(in the rows, 128 means zero)
Named turns come first, each shown by rows before and after it. Which turns, in which order, take the first row of each pair that follows to the second? Write the first one first, as in the answered first pair.
J_991:
[141 129 116 132 143 125 132 118 127 123 151 143 126 104 129 116 130 121] => [145 118 108 123 143 120 123 132 113 111 134 141 123 119 127 115 130 120]
[125 123 133 117 120 159 114 109 128 119 152 161  88 110 122 120 126 137] => [122 105 130 111 126 161 109 118 113 107 135 151  89 134 115 118 125 133]
[116 118 137 109 135  94 114 150 104 113  97 124 149 131 124 127 128 107] => [116 140 149 152 144 123 156 130 133 130 134 109 152 123 116 111 104 109]
[138 165 123 137 130  97 118 129 141 105 115 142 143  92 157 128 129 113] => [133 141 111 136 151 100 120 142 113  91  94 122 134 141 137 119 113 101]
J_399:
[132 143 130 110 132 101 100 134 105  93  97 145 135 131 140  99 137  97] => [130 142 132 114 123  99  87 125 114  90 114 163 127 116 146 107 147 110]
[134 123 142 103 136 148 143 154 103 151  86 127 172 143 107 146 119  87] => [123  88 117  75 124 139  99 148 100 143 102 160 139 137 121 165 149 115]
[129 121 120 124 120 129 119 123 142 147 151 139 127 116 129 154 150 142] => [137 144 132 136 132 131 146 126 149 156 143 120 140 112 123 145 133 129]
J_808:
[132 109 118  92 124 112 106 148 109 127  98 145 134 139 136 159 149 128] => [128  94 109 108 132 136 122 136 125 157 127 133 124 142 132 170 148 145]
[148 169 147 123 126 137 171 162 163 185 124 113 165  96 140 162 134 120] => [109  94 132 143 145 146 150 124 124  92 144  94  76 185 101 114  95 108]
[126 151 129 137 139 134 131 100 141 108 138 113 106 129 124 127 125 121] => [135 168 134 130 133 121 128 106 136 112 130 123 124 114 135 129 131 119]
J_111:
[127 143 146 143 142 140 143 130 142 125 129 112 118 151 120 123 108 134] => [134 162 151 142 138 126 141 134 140 122 120 125 129 127 121 119 111 124]
[114 130 150 137 112 159 147 119 144 159 138 127 114 129 122 137  90 155] => [118 151 160 140 108 152 136 122 154 150 131 135 124 113 127 127  89 142]
[124  95 128 113 143 113 113 171  76 106  75 115 124 184 126  97 121 134] => [119  95 134 135 151 123 129 157  81  95  89 104 112 192 113  82 106 129]
[125  81  87 114 144 141  82 122 113 125 151 156 105 132 114 168 157 148] => [116  84  99 147 151 157 105  94 130 110 179 145  85 142 100 140 128 144]
Now pairs of rows:
Each pair is 2 to 3 turns apart.
[128  98 135 178 118 150 201 103 138 152 179 132 102 118  84 167 118 136] => [141 134 151 141 119  83 168 142  81  86  73 136 143 132  86 127 107  82]	J_399 then J_808
[133 122 127 166 134 165 178 126 143 159 136  83 130 134 113 122 114 119] => [144 150 135 153 130 151 176 142 147 168 114  96 161 107 130 126 125 115]	J_808 then J_808
[123 111 120 116 115  94 105 113 125 100 169 167 110 106 147 132 137 129] => [141 154 131 113 121 105 153 136 135 158 140 148 165  87 154 147 136 117]	J_808 then J_399 then J_111
[184 113 120 134 131 149 155 138 120 159 138 105 129 151 134 140  96 136] => [184 112 116 103 128 120 114 154  97 118 100 126 129 153 140 133 108 126]	J_399 then J_808
[120  95 124 118 130 176 123 109 130 152 147 153  94 116 154 169 151 195] => [110  90 128 135 131 168 117  89 122 103 153 151  66 132 142 134 129 180]	J_111 then J_991 then J_111
[125  57 136 130 139 130 109 106 102  67 122 110  83 199  96  90  94 123] => [175 144 145  95 113 116 135 155 142 198  89 141 196  83 147 164 167 157]	J_111 then J_808 then J_111
[130  98 124 121 139 134 152 135 105 133 100 116 131 158 119 118 117 130] => [130 100 124 120 141 146 163 134 115 148 112 111 141 156 119 127 122 137]	J_808 then J_808
[125 109 126 119 124 102 111 139 116 102  99 127 119 146 133 128 152 137] => [119  93 122 133 130 135 128 126 127 131 133 111 107 157 129 135 150 147]	J_111 then J_808 then J_808
[121  97 118 130 121 144 139 141 132 181 137 111 134 151 136 158 138 144] => [130 173 151 160 112 119 152 123 152 135 134 125 155 107 135 119 111 113]	J_808 then J_991 then J_111
[118 162 162 179 125 118 161 111 147 113 180 132 144 116 135 133 110 114] => [117  97 131 109 115 111 109 148 114 151 156 154 139 132 151 190 170 149]	J_991 then J_111 then J_808
[113  79 131 124 135 153 125 103 124  78 180 130  78 153 116 104 104 129] => [142 111 117  54 117 122 104 163 106 138 101 158 153 110 146 156 166 144]	J_808 then J_111
[124 133 131 127 135 121 139 153 125 127  70 126 154 111 132 139 138  87] => [115 120 118 118 116 119 104 135 142 124 109 161 125  89 143 158 161 116]	J_399 then J_399
[135 182 146 153 149 114 168 139 111 120 105 128 161 117 116 103 116  98] => [107  93 106 108 132 115  91 130  88 101 135 175 100 135 123 136 160 141]	J_399 then J_111 then J_399
[140 171 136 115 118 114 121 137 109 113 116 135 163 107 146  94 141 113] => [124 139 129 112 119 112 102 119 102  78 135 137 123 132 140  85 136 119]	J_808 then J_808 then J_399
[110 106 100 124 107 104 130  97 159 111 167 153  84 119 169 176 152 166] => [111 137 130 161 123  98 159  89 144  56 142 133  86 139 154 113 100 116]	J_399 then J_808
[130 143 139 149 132 122 140 117 144 118 149 129 114 119 127 118 127 122] => [134 127 128 111 129 109 115 144 117 133 114 137 136 126 135 142 154 128]	J_808 then J_111 then J_111
[150 186 143 157 150 124 156 171 121 126 106 111 190  93 104 130 129  90] => [128 102 101  98 124 106  68 170  91  99 118 153 130 111 112 164 183 128]	J_399 then J_399
[135 161 146 139 136 125 148 138 134 114 112 112 148 111 123 115  99 120] => [121 115 132 149 134 154 152 124 145 137 158 111 114 126 117 137 111 153]	J_991 then J_808
[109  80 106  87  91 122  62 116  91 103 166 146  77 162 138 138 142 135] => [153 213 154 108  89  97 123 138 129 148 122 137 183  77 159 127 133 100]	J_111 then J_808 then J_399
[148 160 121  96  90 107  98 131 171 193 143 170 165  58 161 184 186 152] => [132 116 123 163 130 185 184 105 181 220 199  89 134 138 121 172 125 144]	J_111 then J_111 then J_399
[116 136 132 169 134 142 152 106 139  89 134 111 113 146 110  80  72  91] => [145 163 124 111 121 109 134 164 131 152  81 141 187  89 147 137 132 109]	J_808 then J_111
[138 156 155 121 123 121 124 135 138 100 166 176 118  94 146 100 135 118] => [128 122 152 131 139 132 138 134 117  80 165 148  94 143 119  87 109 104]	J_991 then J_399 then J_991
[133 116 130 149 128 153 160  96 154 136 176 118  90 150 122 117 110 127] => [148 142 134 137 139 151 179 134 134 168 117  96 143 154 122 125 113 107]	J_808 then J_808 then J_399
[145 132 114 108 126 117 126 133 130 143 101 131 145 108 145 157 167 136] => [143 158 131 128 124 100 128 121 131  99 103 132 137 100 142 120 140 108]	J_808 then J_111 then J_808
[134 150 133 105 135 101 111 141 117  92  87 126 150 127 117 107 120 103] => [124 104 110  86 132 112  84 138 109  98 112 137 120 144 115 128 144 128]	J_399 then J_111
[106  83 112  95 137 160  95 113 102 145 141 145  73 152 120 106 150 148] => [134 178 146  99 121 117  96 125 116 135 105 170 136  78 145  83 145 115]	J_111 then J_808
[141 134 135 116 143  78 103 142 111  96  76 130 156 142 128 105 112 104] => [149 136 130 148 147 130 157 128 166 195 141 110 167 110 136 153 131 147]	J_399 then J_808 then J_399
[127 100 117 106 160 124 110 139  94 124  98 113 135 150 121 130 134 109] => [131 104 113 111 157 145 126 139 113 165 120 114 137 137 131 160 152 127]	J_808 then J_991 then J_399
[139 155 140 145 143 158 150 113 145 140 136 116 133 130 122  94  94 112] => [144 168 142 140 141 161 156 113 144 144 131 115 142 123 126  95  95 112]	J_808 then J_808
[148 162 139 139 136 129 159 160 127 162  84 121 173  97 118 132 135 118] => [135 107 111  95 122 114  99 158 109 141  96 158 130 103 126 155 172 146]	J_399 then J_399
[127 141 137 168 152 146 162 120 108  81 118  90 118 156 110  76  78  82] => [108  84 110 127 121 134  82 101 114  60 164 149  60 138 126 108 129 133]	J_399 then J_399
[159 132 179 161  91 140 128 116 181 122 166  86 141 119 114 119  97 118] => [165 149 183 150  89 133 124 121 181 129 154  92 157 107 119 120 103 118]	J_808 then J_808
[131 139 141 164 145 159 172 123 168 175 157  96 142 126 115 124 108 131] => [135 157 149 143 155 121 159 142 131 124  93  93 160 143 111  91  95  97]	J_399 then J_111 then J_808
[111  75  93 131 122 145 114 115  97 132 180 144  63 133  97 130 164 160] => [115 120 118 128 117  95  95 113  80  69 136 164  77 109 105  82 148 120]	J_111 then J_111 then J_991
[128 142 118 102 107 113 102 135 124 132 104 153 128 112 142 132 138 137] => [119 133 126 146 128 138 138 111 132 118 130 113 106 152 120  97  95 122]	J_808 then J_808 then J_991
[136 121 132 119 112 109 147 151 160 145 138 145 150 109 154 133 152 130] => [116 111 136 145 116 110 146 126 157  98 162 135 115 139 138  98 128 115]	J_808 then J_111
[120 122 144 163 134 175 160 117 156 155 173 112 115 129 115 129 118 130] => [132 145 146 129 143 121 129 155 104 110  79 115 152 141 113 100 107  89]	J_399 then J_808
[114  89 121 147 164 131 125 135  99 103 120 105 113 182 112  93 121 109] => [133 122 125 139 130 140 124 128 160 170 171 147 127  98 153 144 176 159]	J_808 then J_808 then J_991
[130 129 121 112 131 120 116 137 117  84 121 126 126 114 140 110 145 115] => [133 124 119 103 126 122 110 137 121  97 126 131 123 112 142 122 156 127]	J_399 then J_111
[135 158 136 114 111 103  94 125 133 110 129 173 136  80 154 142 148 140] => [136 125 133 140 142 161 165 139 139 185 143 107 150 130 131 166 132 147]	J_399 then J_991 then J_808
[119 148 139 166 143 145 161 113 122 110 143  95 111 146 111 103  93 107] => [126 159 135 163 142 155 177 116 137 143 153  94 127 131 113 114 102 116]	J_808 then J_808
[143 119 111  90 126  97 102 166 106 117 107 124 136 106 123 176 146 141] => [130 136 135 154 134 120 146 118 135  78 160  98  99 119  98 123  87 123]	J_111 then J_111 then J_111
[122 123 128 138 133 150 136 126 135 165 165 112 123 145 124 171 129 125] => [134 173 148 146 127 133 141 124 145 153 151 121 150 111 133 158 129 109]	J_111 then J_808 then J_808
[119 108 129 145 147 133 160 105 137  96 147  81 142 185 131  97  82  96] => [124 134 123 145 120 135 142  78 181 123 201 123 136 110 161 127 114 139]	J_399 then J_991
[136 141 127 155 129 136 131 115 145 137 138 123 118 116 145 156 134 150] => [134 139 124 121 127 116 108 136 112 120  93 135 128 127 144 154 148 139]	J_991 then J_111 then J_808
[139 144 127 125 132 121 145 152 105 141  80 106 170 134 136 133 118 113] => [129  97 102 117 123 140 128 142 112 169 116 122 136 142 137 167 145 149]	J_399 then J_808
[154 171 142 105 122 111 132 130 124 133  90 136 167  98 132 116 124  91] => [146 128 127  92 137 122 137 150  92 141  74 119 166 142 121 125 127  90]	J_991 then J_111
[108  80 118 128 148 135 131 134 103 113 119  98 106 190 112 128 117 112] => [143 183 155 131 129 106 154 145 136 134 100 120 174 104 139 129 123 105]	J_111 then J_808
[115 139 124 135 133 115  93 116 135  89 134 137 107 108 105 114 117 105] => [112 125 120 133 127 122  90 113 137 104 150 144  95 107 108 125 125 122]	J_808 then J_808 then J_991
[114  93 118 136 138 151 106 112 119 109 138 110 107 169 114 112 112 121] => [139 154 130 116 113 108  81 128 131 113 113 153 148  95 139 124 141 119]	J_399 then J_808
[130 156 143 140 128 126 150 134 113 114  93 104 161 129 120 111  98 107] => [109  84 116 133 121 155 126 104 123 122 167 122 100 145 119 135 121 155]	J_808 then J_991 then J_808
[128 155 148 148 116 123 131  93 167 106 177 149 111  92 137 112 120 143] => [127 104 117 111 122 143 129 126 148 176 163 139 125 111 140 163 159 170]	J_991 then J_808 then J_111
[131 102 135 133 134 155 118 147 153 146 144 167 120 142 137 158 134 156] => [132 111 137 113 136 122  95 164 125 113  94 176 128 145 138 139 128 131]	J_991 then J_808
[143 171 124 121 107 112 130 129 123 133 118 150 157  92 127 130 116 161] => [145 158 124 122 125 112 146 142 102 130  88 121 165 132 111 115  97 146]	J_399 then J_991
[130  90 112 119 123 162 117 123 144 129 168 159 105 125 134 122 131 143] => [133  87 113 127 131 167 127 124 142 129 172 146 105 134 126 112 122 138]	J_991 then J_991
[152 132 134 133 101 115 141 103 171 129 182 155 126  81 162 132 133 147] => [146 139 145 155 113 116 159  98 157  83 166 128 120 110 142  90  89 116]	J_808 then J_399
[134 159 132 128 134 134 148 150 136 188 104 132 155 128 152 120 145 134] => [115 145 139 164 145 134 143 117 130 113 127 126 104 162 127  68 103 106]	J_808 then J_111
[133 160 137 160 120 135 144  90 163 116 167 128 139  91 122 113 125 124] => [134 174 138 151 118 123 140 100 153 107 153 127 147  86 128 108 127 121]	J_808 then J_808
[131 149 138 130 142 119 149 147 130 141 103 121 154 129 124 131 130 125] => [122 125 136 147 150 134 154 124 128 122 118 108 127 154 113 119 110 121]	J_111 then J_808 then J_111
[150 151 119 127 139 147 138 131 144 116 140 139 177  77 143 150 126 149] => [131 111 117 148 148 162 140 111 138  78 163 119 133 127 119 123  95 143]	J_808 then J_399
